The rows below fall into families. The same turns and mirrors carry the whole set onto itself and the rows of a family onto each other. For each named row, which other rows are in its family? Write them in the order they are listed.
These 32 rows form 4 families of 8 rows each.
q_586: [-18   4 -13  -9   3 -14  18   7  12  16  -7  15  -4 -27  -3   7  -4]
q_882: [-34  17   8  -4   0  -6   9   5  21  -7  -7  23 -17  -7   4   4  10]
q_96: [-18   2  -3 -19  -3  10   9   2  20  -8  -4  10   6   6  30  13  -2]
q_724: [-13  -6  -4   0   9 -20  18 -11   3   5  18  15 -28 -26  -4  13   2]
q_621: [-17   4   7 -15   2  10   9   4  23 -13   2  16   5   6  29  15   7]
q_732: [ -7 -19 -16 -14   7  10  15 -14   5  -7  19  11   2  -9  18  29 -10]
q_412: [-21  -6   1 -10  14  12   6 -20   5 -18  22  15 -13  -1  28  23  -2]
q_555: [  0 -13 -10 -16  -4  -9  10 -19  -6   1   7  31  -9 -18  11  22   0]
q_107: [-23   2   1 -18   2  12   6   4  26 -10   7  15   6   5  31  12   0]
q_852: [ -8 -17  -7  -7   5  -9  10 -19   3  -3   4  36 -13 -25   4  28  -2]
q_274: [-29  16   6  -4  -3 -11   7   9  21   0  -5  24 -14  -8   0   2  12]
q_32: [-15   6 -11  -7  -1 -15  18   7  10  11  -3  26  -3 -24 -10   9   4]
q_849: [-19  -3   2 -18   3  12  10   0  28 -14   8  23   4   4  32  16  -1]
q_227: [-20  16   9  -3  -4 -15   9   7  15   3  -7  21 -16  -8   9   6  18]
q_953: [-21   2 -12   2  11 -12  14  -9   0  10  11  16 -24 -22 -14  19   1]
q_802: [-33  15   3  -6   7   3  11  12  29  -3  11   4  -9   1  13   2   3]
q_192: [-27  16  12  -4   3 -12  13   9  18  -1   0  20 -19 -14   0   4  14]
q_535: [ -4 -19 -12 -10   3  -7   6 -18  -1   0   9  31 -10 -20   5  29  -3]
q_601: [-20  -9   6 -11  10  12  10 -11  12 -20  22   5 -14   1  28  25   1]
q_975: [-20   4 -11  -5   1 -14  14   8  17  15  -2  21  -9 -22 -13   9  -1]
q_523: [-11 -20 -15 -15   9   5  19 -16   7  -5  21   4  -6 -13  17  21 -17]
q_658: [-18  -7 -11  -3   8 -12  19  -9   0   6  17  15 -22 -29 -11  18  -3]
q_698: [-15  -7  -9   2   8 -16  12 -11   2   7  14  20 -24 -24 -13  19   1]
q_776: [ -9 -21 -14 -13  14   7  10 -16   8  -3  25  11  -5 -10  18  28 -11]
q_949: [ -1 -17  -5 -11   2  -6  11 -21  -3  -6  12  30 -15 -17   3  28   2]
q_251: [-31  10   4  -3   9  -1  17  10  28  -4   7  -6 -13  -3  16   4   1]
q_390: [ -5 -17 -18 -12  13   6  15 -14   8   3  25  16  -4 -12  15  31  -8]
q_966: [-18   6 -11  -5   0 -12  19  11  24  15  -3  25  -6 -17  -9  12   3]
q_269: [-34  15   0  -6   7   4  16  16  25  -2   6   1  -2  -5  14   6   3]
q_959: [-31  17  -3  -8   8   8  15  10  26  -1  15   4  -6   6  15   7   2]
q_673: [-18  -8   4 -11   9  10   3 -15  11 -18  23  14 -10   4  31  22   1]
q_369: [-12  -8   7 -10   3   5  10 -16  11 -19  21  10 -18   6  30  19   5]

Which other rows belong to the same family as q_732? q_621, q_32, q_192, q_601, q_658, q_949, q_269
Which other rows belong to the same family as q_802? q_107, q_274, q_535, q_975, q_698, q_776, q_673

